The rows of T fall into several groups, which share some directions, and each row is roughly a mix of its group's hidden directions.
T:
[[ 14   9 -37 -48 -17  43   3  27 -33 -34  -2]
 [  7 -25 -24 -15 -10   6  75  19 -27  27   2]
 [-29  12  -7 -55 -32  13 -33  12 -38 -34  -8]
 [-23 -15  58  12  36 -30 -26  17  40  -7 -11]
 [-30  15  40  54 -13  -3 -16 -15  44  27  11]
 [-13  35 -22  15  16   9   1  15  35  59 -42]
 [ 13  13 -23 -33 -17  42   1 -13 -56 -40 -10]
 [ -8  32   1  27 -50  -2  39  10  35  -4  43]
 [  6  36 -33  20 -30  18  35 -56  23  -9 -11]
 [ -8  37  -4 -10 -15  11 -67  21  45   3 -12]
 [ 12 -12 -17  -3   5  -2  49  52  32  47  11]
 [-20 -40  15  62  10  -9 -46   3 -16   9 -16]
 [-30   4   9  15  21 -11 -36  11  56  24 -46]
 [ 24 -39  25  -4  39 -36   7 -36 -35 -28  16]
 [-11  38  -9 -48  -5 -11  -8  39   6  -6 -58]
 [ 11  34 -38 -43  -6  19 -38  34 -36   7  11]
 [ 11 -21 -45 -34   4   7  42  31 -46 -12 -16]
 [-26  -6  69   0   0 -15 -42 -25   4 -28 -11]
 [-15 -25  12  45   9 -50 -20  29  36  25  20]
 [ 33  24 -30 -44   4   8   6 -21 -57 -14 -24]
 [  4  23  -4  45 -10 -24 -31 -32  38  49   3]
 [-16  34 -29 -43  12   3 -46  31   9  16 -38]
 [-21 -44 -35 -34  11  14 -39  42 -20 -12 -15]
 [-13  63  33   2 -19  -4 -31  26  20  28 -26]
 [-19  58  16 -13 -55  22  -4  34   3  11 -11]
 [ 12 -12 -19   8 -31  21  54  20  32  19  48]
 [ 19   1 -33 -14   3 -15 -27 -55 -20 -33 -44]
 [ 31  34  -7 -43  -1  23   0 -35 -28 -37 -34]
 [-15  -3  10 -30   7  -5  35  62  30  15 -41]
 [ 10  35  20  24 -30  25  60 -30  14 -22   0]
 [  6  62  26 -23  24 -25  -7 -19   6  36 -33]
 [-23  22  26  35 -42   0 -35 -46 -21  18 -18]
 [-16  45  -1  37  -7 -11 -15 -28  44  46 -11]
 [-12  15 -26 -19  -8 -65   1 -38  34  24  16]
 [-13  -1  22  28 -58  33  19 -16 -44 -21 -13]
 [  9  70   6   8 -37   9 -36  -9  14  24 -20]
 [ -5  44 -35   7 -33  47  -5  17  27  34 -19]
 [  8  -1  43  10  -3  15 -32 -59 -45 -13  12]
 [ 21  -7  -9 -40 -31  35  60  25   7 -19   8]
 [ 34  24 -32 -45  20  -7 -16 -35  42 -21   9]
 [  5  23 -40 -35 -53  20  14  43  -5 -16   8]
 [ 24  72  -5 -44   3  27  -5  -3   9  18 -13]
 [ 42  13 -32  -4 -31  56  40 -16   2   4   5]
 [ -4  -9  28  -5 -14  11 -12  75  34 -21  21]
 [-16  -5  -4  32  18 -12  14  -7  43  58  42]
 [ -8  14  51 -30  -4  20  60 -26  -8  -1 -25]
 [-19  -2  65  38  -1  -1 -36 -28  18 -25  -4]
 [ 27 -17   2 -67  20  -7  27  20 -18 -34 -24]
 [  9  54 -39 -15 -11  23  -3 -25  -5   1 -55]
 [-30   1  32 -29   2  17  10 -53   1 -42  37]
 [ 21  24 -12   3  31  18  13 -78  -7   7 -14]
 [-18   6  63  20 -11   2 -44 -44   3 -11 -16]
 [-23   7   9 -17 -40  -1 -28  14 -63 -27 -29]
 [ 29  58 -19  -9   6  58   2   0  30  -3  -8]
 [ 11 -40   7  13   3  39  40  32 -13  49 -20]
 [  6 -15 -44 -43 -21  31  39   5 -25 -34 -18]
 [ 17   0 -59  32  14   8  -4  10  37  21  46]
 [-30  30 -20  52 -31   7  12 -16  -4  52  -7]
 [ -9 -32 -65 -26  11  21  15  44  11  16  -4]
 [-12  55  14  -8 -33  37 -17  -2  21  45 -19]
 [-35 -47 -18  30  24 -45  -8   0 -18  18 -34]
 [-23  35  33  -3 -38  37  14 -51  -4 -12  21]
 [ 23 -25  18  58 -25  11  31 -23   6 -32  31]
 [ 22  45  -8 -57 -15  42 -12  20   5 -18 -21]
 [ 29 -34  14  17  -5 -18 -21 -32 -45 -45  26]
 [-21   0 -39  11 -31  60  -1 -22  17  24  34]
 [ -8 -40  -3  15   0  -2  48  51 -11   0  46]
 [ 12 -30   9  43  17 -65   5 -26 -27  -9   0]
 [-20 -64  -9  19   3   8  56 -11 -12 -17  19]
 [ -9 -20  -2  39 -16 -66   7  37  15  -9 -28]
 [-20  18  -5  63  -8 -26 -15 -42 -12  37  14]
 [-16 -25  16  53  -4 -48   5  13  38  34   8]
 [-11 -32 -25 -19  19 -21  -4 -27  22 -35  60]
 [-28  10  34  61 -26  -6 -35  17  15   0  29]
 [ 14  24  28  34   8 -35 -27 -53 -37 -10 -12]
 [-11 -62 -16  25  33 -24  33 -25  -4 -18  22]
 [ 10  34 -22 -11  37  14 -37 -52 -30  23   6]
 [  4   0 -37 -31 -26  -9   4  62 -26 -18  33]
 [  9  -5  -9  -5   8  22   9 -51 -50 -55   0]
 [  8  12  11   3   1 -20   3  34 -24  45  67]
 [ -9  64 -10 -23 -50  36  -1   7  -8  17  11]
 [-29 -19  35  13  -8  -6 -12 -43   1 -36  55]
 [ -2 -33   0 -45   1  16 -26  28  48 -34 -30]
 [  9  41 -19 -28  20  44 -46 -14 -28  25 -13]
 [ 11  40   4 -47  -1  59   3 -25  -7 -26 -15]
 [  7 -29   7  -4  31 -47  16  31  55  26   1]
 [-13  61   7   9  -3  13 -32 -16  37  46 -13]
 [ 24 -27  19 -11  41 -20 -31  15  48 -27  33]
 [ 11 -39 -53  32  16 -29 -17 -41   4  21  11]
 [ 15  16  10 -47  14  31 -18 -30 -41 -35 -31]
 [-18   3   0  53 -12 -45 -41   8  22  39   6]
 [-19 -16  20  28  26 -46 -62  13 -17   8  -2]
 [ 16  18  -6 -56 -11  61  31   9  -2  -9 -20]
 [ 11 -23 -12 -66  33  27  30  33   9  -5   5]
 [-30   6  -5  57 -13 -31 -50  18  17  24  -4]
 [ -2   0  32  18   0 -32 -31  66  -1  27  24]
 [  4  32  51  36   7   3  30 -47  25 -19   7]
 [ 11  33 -31  12 -32  62  23 -28 -21   8  10]
 [-36 -12  10  41  -5 -57 -36  31  15   8   2]
 [ 12 -32  34 -39   8   1  56  -6  -2 -44  -4]
 [ -1 -14   6 -37  14   0  44  64  22  23 -15]
 [-27  17 -21  16   7 -20  37  16  54  49   5]
 [-24  18 -16  25 -21 -14 -46 -42 -14 -15  48]
 [ 28  -1  45  49  24  -9  18 -50   7  19   1]
 [  7  29 -13  -2  22   8  21  18  29  74 -19]
 [  4 -70  -3  -1  43 -33 -18  10  -6 -25   2]
 [-18  13   5  22  15 -41 -15 -42  33  37 -40]
 [ 37  30 -40 -21 -19   6 -11  48 -23 -37   4]
 [-10   3 -13  13 -63  56  29  -4   3 -13  20]
 [  9 -12 -36 -53  43 -33   4  24  19 -28  -9]
 [-54  11  66   2  -3  -5  -9   2  24 -23  23]
 [ -5 -15  -7  72  -4 -35 -19  11  22  35  14]
 [ -1  -1  49  31   5   2  46 -55 -24  -5   0]
 [ 25 -29  13  -8  34 -21  72 -12  15   1 -15]
 [ -6  30  27  11   2 -18 -35 -42  -1  54 -32]
 [-10  10  -9  22  21 -33  20  25  36  39 -55]
 [-20  29 -15  22  -5 -17 -78   3 -21   8 -15]
 [ -2 -38  -3 -25  49 -34 -25 -20  30 -38   8]
 [ 14  -2  -4 -56  -4  17  26  62  -6  -2 -29]
 [ 30  36  25  50   1   8  -5 -54  15  14  18]
 [ 32 -26 -41  -5  31  39  -3 -29  -8 -11 -46]
 [ 16  25 -30  23 -26   3  34  29 -13  60 -16]
 [ -5  53  23 -47   0 -35  24  23 -12  28 -15]
 [ -1  19  20  -9 -43  33 -21  -8 -59 -21 -30]
 [  6 -16  31  -9  -4  33  59 -43  21 -30   4]
 [ -4 -66   6  20  26 -41  12  15  -1 -13  37]
 [  6 -41 -17  40  -3  -4  45  35  29  13  34]
 [ -6 -21 -33 -41  14   1  40  47 -33 -25  -9]
 [  4   8  11 -30 -27   8 -33  18 -43 -57 -27]
 [ -6 -21  -5  46   0 -26  28  45   7  -3  54]
 [-15 -25  15  37  19 -47   7  14  21  55  19]
 [ 10 -22 -19 -57  16 -36  11  47  -7 -28   7]
 [ -1 -54 -45  -3  20 -38 -23   5 -41  -3   2]
 [ -1  24 -26  60 -46  11 -37 -24   6   1  -1]
 [-23  78   5 -27 -26   0 -11 -12  21  13 -13]
 [-16  24  22  14 -20  31 -64 -39 -14   6  18]
 [  4  53  62  27 -18   4  -2 -31   2  12 -14]
 [-35  25  34  45 -11  29  31  27  19  31  13]
 [-15  21 -24  15 -11  45  29 -41 -33  13 -41]
 [-23   7 -30  21  15  -9  -7  15  60  49  25]
 [-30 -12  26  -8 -23  26  41 -18  37 -21  47]
 [ 27 -51 -36  -5  21 -23  12 -39 -30   9 -30]
 [  0 -30   0  17  -1 -38  55  41  36  18   9]
 [  3  12 -12 -43 -16  62  26 -21 -29 -24 -16]
 [ 25 -27 -19 -27 -14  13  27  25 -60 -28  23]
 [-41 -30   9 -15   8 -56 -11 -51  -2 -15  -3]
 [-23  17  37  11   7 -39 -35 -44  42  11 -12]
 [-24  -8  36  35 -45  37  -6 -45   2 -17  12]
 [ 17 -47  36 -25 -10   2  38   8 -13 -51  15]
 [-20  41 -38  -2  -3  -9 -15  29  49  36  26]
 [  4  38 -34  11 -25  26  34 -26  25  26  45]
 [ -8 -66 -39  -9  15 -34 -29  25   8  -9  -6]
 [ 50  31 -29 -17 -13  37  35 -21 -35  -6  -1]
 [-27  18  14  11 -24 -62 -38 -11   2  29 -30]
 [ 37  64 -27  -2 -28  39  14  -1   5   1 -18]
 [ 16   3  -5 -13   7 -17  62  53   0  40  -3]
 [ -6  57 -13 -13 -43  32   5 -11 -33   7 -36]
 [-48  20  15  36 -27  -9  30  20 -14  45 -21]
 [ 13 -41 -21  -8  14 -30   2 -10 -16 -71  13]
 [  3  45   7 -33  -1  34  -6 -48 -16  30 -35]]

Each list below has three rows that fit no group; the rest each fit one group, if only roughly. Name those rows in the order they come.
  Z855: [-10  37 -11 -52  34   3  22   2   7  14 -54]
  Z624: [-18 -33  22  47  29   0 -28 -37  27  31  16]
  Z391: [ -4 -21  -2  67 -33 -21 -28   9   5   5  41]
  Z51: [-38 -30   9  40 -20 -23 -60  16 -11  13   0]
  Z545: [ 31 -51   6 -14  -4 -26   2  48 -36 -22  24]
  Z77: [ 19 -47   4  -6   6  -7  66  32 -18 -12 -22]
  Z588: [-26 -24  40  46 -22 -28  -3  39 -17  28  15]
  Z209: [ -7   1   1 -39   2  20 -27 -53 -50 -30  -9]
  Z581: [ 26 -40  42  52   7  13  -6 -22 -14 -29 -22]
  Z811: [ 21 -22 -35 -26 -23  -2 -12  29 -64 -24  -8]
  Z996: [-14  12  -4   6   4 -37 -69 -49 -11  -5  -4]
  Z429: [-46 -11  27  39  -1 -30  -6  21  21  53   4]
  Z962: [-26  38 -27  -7 -15  22 -28  32  -7  47 -38]
 | Z996 Z429 Z962
  Z216: [  3 -66 -13   4  13 -61  -5 -12  16 -13   3]
  Z971: [ -3  70  20  33 -21  17 -30 -28  19   3   1]
  Z74: [ 21  11 -25 -64  17  33  18 -19 -33  -3 -24]
  Z881: [ 36   3  -7 -56  38  -2   5   9 -44   0 -32]
  Z792: [-17  24  -8 -34 -25  15 -15 -43 -41 -35 -35]
  Z450: [ -7  66  19   9  -6  39  -4 -27  42   9  -9]
  Z849: [ 20 -23  -1   1  10 -67 -32  22  36   1 -27]
  Z301: [  0 -11 -59 -30  12  -4 -23 -38 -25  29 -32]
  Z351: [ 20 -51 -24   5   8  39  28  25 -31  22  33]
  Z899: [-17  33 -33  -2  38 -29  -6  21  17  55 -23]
  Z394: [-14   5  -5  22 -30 -53   3  37  55  11  12]
  Z674: [ -3 -20  16 -55   2 -22   3  46  27 -40 -22]
  Z873: [ -5  -3   0  54 -54 -11 -21 -22  -6 -40  23]
 | Z216 Z394 Z674
  Z10: [ -9  38  -6 -55  -4  14 -38  17 -43  26  -9]
  Z512: [-52  13  44  16   3 -32 -35  16 -19  32 -14]
  Z586: [ 27 -34   8 -17  29 -18  28   1 -15 -55  39]
  Z187: [ 22   0 -41   4 -14  31   4 -70 -25 -12   7]
  Z98: [ 25  12 -23  26  -6 -19 -62 -20 -42 -17 -20]
  Z620: [ -1 -66  26  -6  14 -42 -12  33 -11 -18  17]
  Z745: [ 42 -25  20 -51  21   4  25  37  -9 -33   5]
  Z658: [ 25  74 -12  11  -5  -4   1   6  40  31  -4]
  Z712: [ 18  38 -39 -16 -17  56  31 -18  13  20 -14]
  Z977: [ -7 -70 -32  26  31 -31 -16   0 -12  -8   8]
  Z600: [-17 -27  15  -8  46 -20  15 -36 -42 -37 -23]
 | Z512 Z586 Z600
  Z506: [ -6  51 -13  26 -25  26   2   7  26  53 -27]
  Z576: [  4 -39  29 -10   0   8 -10  11  37 -55  44]
  Z614: [ 11 -58 -18 -17  23 -45 -30   7  -8 -31  22]
  Z709: [ -7 -18  -2  51 -46   1 -11  41  21  15  38]
  Z844: [  2 -41 -16 -33 -11 -34 -22  45 -35 -32  11]
  Z456: [  1  49 -20 -27   8 -17 -44 -17  45  -4 -30]
  Z663: [-24  11  -2  27 -14 -21 -44  36  15  58  10]
  Z886: [-24 -56 -45 -20 -31   1   1   2 -35  -9  25]
  Z405: [ -1  -3  15 -51 -10 -15 -10  -7 -66 -38  -3]
  Z997: [ 21 -15  17  -9  21   1  56  43   4 -23  45]
  Z573: [ -7   2  -9  42  24 -61 -34  -1  -3  18 -37]
 | Z506 Z576 Z886
  Z835: [ 18  46 -42  -1   2  17  28   2  45  39 -16]
  Z779: [-12 -48 -24  43   0 -28   9 -14 -51 -17  18]
  Z897: [ 18 -43  24   6  51 -37  31  22   3  28  -7]
  Z305: [-20 -63 -10  15  -3  -5  -3 -30 -24 -29  45]
  Z181: [ -5 -12 -10 -61  35  -2 -12  55 -14 -16  15]
  Z493: [ 12  41 -12 -15   4 -13 -20   6  50  56 -25]
  Z760: [-10   4   1 -62   8  35   9  32 -42 -30  -4]
  Z924: [-19  59  18 -23 -11  43  21 -29  24 -22 -11]
  Z604: [  6  45 -18  -5   0  50   9 -25  16  25 -51]
  Z19: [ -7  10  23 -21  -9  46 -32   2 -60 -33   5]
  Z515: [ 6 24 29 28  7 31 37 29 48 34 11]
  Z875: [-11 -41 -22 -48  14 -10  -4  52  26   0  28]
  Z807: [  9 -21  58 -27 -12  16 -11   2 -26 -53  20]
  Z939: [ 4 -4 -7 42 13 13  6 25 38 69  1]
 | Z181 Z760 Z875
  Z768: [-11  -9  -4  38   5 -36 -66  10 -20  18  31]
  Z500: [ 24 -18 -24 -43   7 -17 -39  24 -16 -54   9]
  Z406: [  9  -4   1 -24 -19 -10 -40 -12 -51 -57  17]
  Z764: [ 10   5 -11  38 -33  41  31   2  48  31  21]
  Z452: [  6  -8 -28 -26  24  -3 -55  53  -5 -24  21]
  Z718: [-13  55 -41  10  -5  22 -16 -51   5  17 -20]
  Z834: [ 18  14 -14  -6 -42  46  52  14 -21  15  29]
  Z480: [-17  45  -3  37  -4 -27 -43  -7 -41  23 -23]
  Z871: [ -2   1  21  45   6 -34 -49 -43  33   2   9]
  Z423: [-15  24 -31  12 -24  -5 -40  61   5  32 -14]
  Z53: [ 29  10  59  -8  20  17  41 -35 -16  -9  25]
 | Z480 Z871 Z53
  Z809: [ -8   8 -12  53 -13  25  47   4 -11  53   8]
  Z970: [  0  57  28  38   2  -7  26 -16  16  47  -9]
  Z534: [ 39  22  -6  24  -9  -3 -36 -25 -63 -18 -12]
  Z788: [  1  40  29  44 -54  -9  11 -11 -25  24 -18]
  Z303: [-18  54 -14 -36  33  -2  16 -29  21  19 -37]
  Z333: [ -4 -30  24  -2  15  20  17 -20 -76 -21   9]
  Z802: [ 13 -30  36 -19  43   0  53 -33   9 -21  -7]
  Z837: [ 12  26 -10  -8  -2 -57  -5  37  33  44 -19]
  Z208: [-19 -65 -25  12  20   4 -13 -29 -15 -45   9]
  Z198: [  1   9  30 -35  42 -16 -29 -39   5 -47 -18]
 | Z970 Z534 Z198
  Z110: [-23 -15  45  22  44 -46   5 -12  37   2  15]
  Z957: [ -4 -47  39  25  19  -1  47   6 -18 -28  30]
  Z20: [  0  11  17 -14  10  65  40 -34  33  16  -2]
  Z687: [  9 -31  -4  61   3 -14  -6 -10  25 -13  57]
  Z260: [ 16  -4   8 -61  20  -1  37  15  19 -40  32]
  Z286: [ -4  15 -49  -7  19  -7 -16  18   5  61 -41]
  Z284: [-28  26  22  32  -4 -34  51  31  33   9 -15]
  Z668: [ 43  47 -13 -53 -20  26  29  11  -4  -1 -10]
  Z49: [-14  31  47  66 -11 -14   2 -16  -4  23  17]
  Z497: [ 10   8  35  14 -10 -15 -22 -60   1 -28 -48]
 | Z110 Z286 Z284
